In the rows, zero is written as 128.
Rows swapped in pairs by one turn or mirror: which row each one swaps with
The rows were stretched afterwards, more along some directions than others.
J853: [ 86  94 124 107 161 116 101 126 102 125 147  92 107 136  67 124]
J85: [ 74 134 101 100 152 146 117 128 141 108 144  84  92 140  73 123]
J699: [ 90 147 133 144 154 159 100 130 154 160 120 116 131 146 100 148]
J971: [113 113 173 110 159  86 116 124 111 128 165 144 111 133 110  82]
J73: [137 165 108 112 143 117 145 103 166 129 102 117 115 139 104 141]
J130: [154 154 127 116 133 105 131 112 167 128 110 141 106 139  99 133]
J964: [105 125 152 143 143 153 101 125 127 169 121 117 132 130 145 162]
J309: [135 169 103 104 123 116 141 117 154 126 112 108  88 132  98 133]
J134: [ 99  87 132 114 175 121 100 120 121 120 153 109 148 123  76 122]
J805: [114 122 124 109 138 146  88 134 132 165 107 104 141 129  75 156]
J806: [ 72 143 130 124 133 157 109 150 139 162 124 108  87 141 104 127]
J174: [ 92  71 136 115 161 115 105 120 120 116 144 115 138 123  75 124]
J579: [ 80 134 133 119 182 141 101 119 129 113 161 104 111 152  80 120]
J873: [102 116 154  99 143  92 125 128 117 118 155 138  92 133  92  77]
J879: [142 146 132 115 141  92 143 112 155 130 108 124 102 120 111 134]
J455: [121 113 151 112 143 123  94 162 140 171  97 120 115 112  83 127]
J414: [143 164 111 106 145  93 142 113 171 131 104 133  97 149  91 125]
J650: [108 137 122 140 170 122 130  99 112 129 140 175 120 178 134 124]
J994: [126 166  91 138 134  91 133 129  98 118 111 124 123 136 134  95]
J681: [100 102 143 102 172 134  97 124 103 134 154 121 134 140  63 119]
J623: [104 122 151 126 149 148 123 117 108 146 140 160 112 150 157 143]
J811: [108  96 102  88 127  94 116 133 150 127 107 113 122 124  79 120]
J748: [104 122 128 132 147 145 126 106 102 128 153 161 117 157 142 140]
J860: [112 134 121 152 145 132 111 142 120 162  96 142 137 149 120 140]
J175: [106 107 145 115 173 133 116 105 125 113 158 108 131 130 107 136]
J323: [ 89 101 145 126 131 121  84 148 113 165 111 105 109 122 108 137]
J371: [118 140 116 149 162 133 124  89 106 111 142 165 131 172 133 131]
J194: [107 117 129 126 143 135  90 135 134 168 109 117 149 140  78 146]
J785: [147  93 145 114 136  87 132 135 139 127 130 172 146 113 123 110]
J449: [104 122 157 126 166 131 121 108 105 140 150 165 108 160 150 130]
J108: [135 166 109  99 136 120 148 113 161 122 106 104  99 129 100 134]
J575: [ 97 133 101 127 120 130 108 117 117 132 114 119 126 140 126 135]
J722: [134 103 133  97 160  97 121 138 154 117 122 126 120 126  67 124]
J990: [ 79 120 140 116 145  89 119 145  90 148 134 139  89 150 104  65]
J829: [ 98  76 141 124 133 138  89 139 130 175 116 119 133 125  96 167]
J632: [ 96 118 136 133 148 131  86 141 117 167 120 104 132 125 106 134]
J411: [110 131 104 144 141 129 108 101 116 131 123 125 163 142 135 143]
J469: [ 94  96 148 105 175 117  91 128 105 129 158 122 130 148  63 112]
J202: [105 106 139 145 161 130 118  98  96 130 142 164 132 148 166 155]
J389: [112 105 101 116 170 133 107 123 127 113 117 108 152 125  66 131]

J964 pairs with J175
J681 pairs with J805
J994 pairs with J785

